Each named turn below is shown by a few rows before and after it. Which turns, in which order, take the first row of each later pair to the second? The first pair is answered.
q_700:
[11 -5 -6  6 16 -4  7  1 20 10 12  3] -> [ 10   3   9   4   1 -23   7 -10  12   2 -19  12]
[-25   1 -16   0 -17  21  16  26  11  10  27  -9] -> [  2  -6  -8  -1  18 -34 -18  10  20  30   6  -4]
[ 21  -5  -3   4  50   8 -21  -8  30  16   9  -1] -> [ 13  13  15  -1  -1 -11  -9 -32   0 -20 -48   3]
[ 4  0  3 -1  1 -5 -4 -2 -1 -1 -3  6] -> [ 0  3  2 -2 -9  9 -1  3 -2 -2 -3  1]
q_866:
[  6   5  15  28   4 -40 -23 -31 -21  -3 -15   8] -> [  5  15  16  31  -8 -20 -17 -33 -32   0 -22  12]
[-16 -12 -11   6  -4   9   6  11   2  -3  35 -15] -> [ -9 -13 -13   1   3  -9  -3  13   5  -1  31 -12]
[ -6   4  -5  -3 -10  32  15  10   0  -4  10   1] -> [-13  -5  -5  -4   2  26  12  15   8   0  22  -6]
[-18  -4 -14   1  31   1  12   1  -5   9  -2 -26] -> [-11  -7 -12   1  36  -9   1  -5  -1  11   2 -27]
q_347:
[-15  17   4  -2  -7  13  -2  10   3 -20  23 -10] -> [-11  23  -2   3   1  29  -7   4  -6  -4  12   1]
[-18   1   6 -14 -13 -17  14  -3  16 -26   0 -13] -> [-13  -6 -16  -4  22  25   2   1  11  17  23  -2]
[-5 -3  4  4 -4 17 13 13 -7 -8  8  0] -> [ -6   4   2   3  -2  13  13   6 -13  -5  -1   2]
[ -1   2   6  -4 -11 -23  11  -4   3 -30  -2 -14] -> [ 1 -8 -9 11 25 12 -3  3  8  8 28 -9]
Pairs:
Each pair is 2 to 3 turns apart.
[ -2  -5   4  -3  30  -5 -27   9  28  18  32  -8] -> [  2  19  26  -9 -19 -14 -13 -21 -10 -17 -40   8]	q_700 q_866
[-13  -1  -8   6  -9  51  23  16 -11   6  21   2] -> [  4 -12 -16   7  21  24  -2  18   7  31  39   0]	q_347 q_700
[ 18 -26   6  -2  38 -36 -29   3  15   7  -8  23] -> [  0  -7  -7   5  22  50  -8  -1 -21  16  -7  27]	q_700 q_347 q_347
[ -6 -14  -7  -8  15  41  21  14  -9  32  35  -1] -> [ 23  -9  10 -16  26 -22 -11 -16 -18  30 -28  18]	q_700 q_866
[-26   2   4   3 -38   8   5  30  15 -12   8 -16] -> [  0  17  14   6 -26  -4 -16   3 -10   8 -47   7]	q_347 q_700 q_700
[-24 -19  -2  12   7  33  -1   9 -11  38  14   1] -> [-13 -29  -1   9  24  -5 -17  14   4  43  20  -9]	q_866 q_866
[  4   7 -14  11  23  45  -2  -1 -11  32  12   6] -> [  6  11  13  -1 -20 -39   1 -15 -11 -22 -38   1]	q_700 q_347 q_866
